In the data rows, the value 128 means zero.
Here are some points:
[ 92 165 100 178 198 161 125 112]
[ 98 121 172 112  80 156 103  80]
[151 109 137  81 114 173 128 120]
[161 181  45 112 163 161 149  87]
[150  85 127 140  79 130 143 117]
[179 133 106 113  88 148 131 102]
[144 103  70 113 122 161  97  98]
[136 147 166 140 160  91  96 116]
[124 129 143 149  97  56 121 149]
[135 114 166 118 154  94 148 114]
[152  64 106 145 165  68 224 107]
[121 113 124 149 125 112 129 152]
[105 103 113  78 123 123 162  59]
[102 119 156 116  80 115 148 141]
[145 138 144 107 109 132 158 109]
[114 117  97 131 141 141 112  28]
[177 141  81 224 120 151 132 128]
[ 90 128 116  67 153 134 157 112]
[173 129 114 139 128 155  96 112]
[167  97  92 129 116 114 118 132]
Here are 16 more points, each followed by its number:
[102 145 139 169 133 160 125  69] 0
[137 192 121 158 161  71 119 136] 1
[129 172 192  86 146 148 102  68] 2
[146 173 119 115 124 125 169 132] 3
[115 122 132  93 168 134 106 148] 4
[ 45 150 119 189 138 143 174 190] 5
[117 158 129 135 128 107 115 147] 6
[ 81 169 163 117  87 155 103  96] 7
[106 214 148 107 124 228 189 184] 8
[ 75 142 176 192  70   0 133 212] 9
[121 185  74 188 159 192 150 198] 10
[136  79 147 195  92  28 134 129] 11
[ 67  75 141 158 124 114 154 163] 12
[155 122  95  53 177 145  86  81] 13
[144 125 110 117 136 146  91 123] 14
[180  93 166 194 138 169 111 128] 15
Which three of these numbered points are nearest to each point below by angle, seen from the average point of the first points? Their numbers follow each, nearest first.
[180 113 138 162 103 183  87 154] > 15 14 10
[148 145  99 126  97  91 113 175] > 6 9 1
[148 166  21 183 113 135 129 106] > 10 1 3
[127 110 172 158  94  91 104 159] > 9 11 6
[115 130 145 100 126 147 127 102] > 2 7 4
[141 101 142 133 103 149 154 108] > 15 12 8
[ 91 136 164  53 119 150 164 104] > 2 7 8
[ 99 116 151  76 189 138 138 151] > 4 8 13
[144 131 102 150 176 112 142 101] > 1 10 13
[ 96 153 144 186 137 112 122 100] > 0 1 5
[135 123 160 149  90 157 134 148] > 15 8 7
[ 96 124 170 185 121 159  73 117] > 0 7 15
[121 179 153 126 136 102 133 131] > 6 1 3
[125 142 105 104 123 124 145 141] > 3 8 6
[159  75 141 160 168  37 174  78] > 11 9 1
[152  97 145 133 205 100 154 143] > 4 1 12
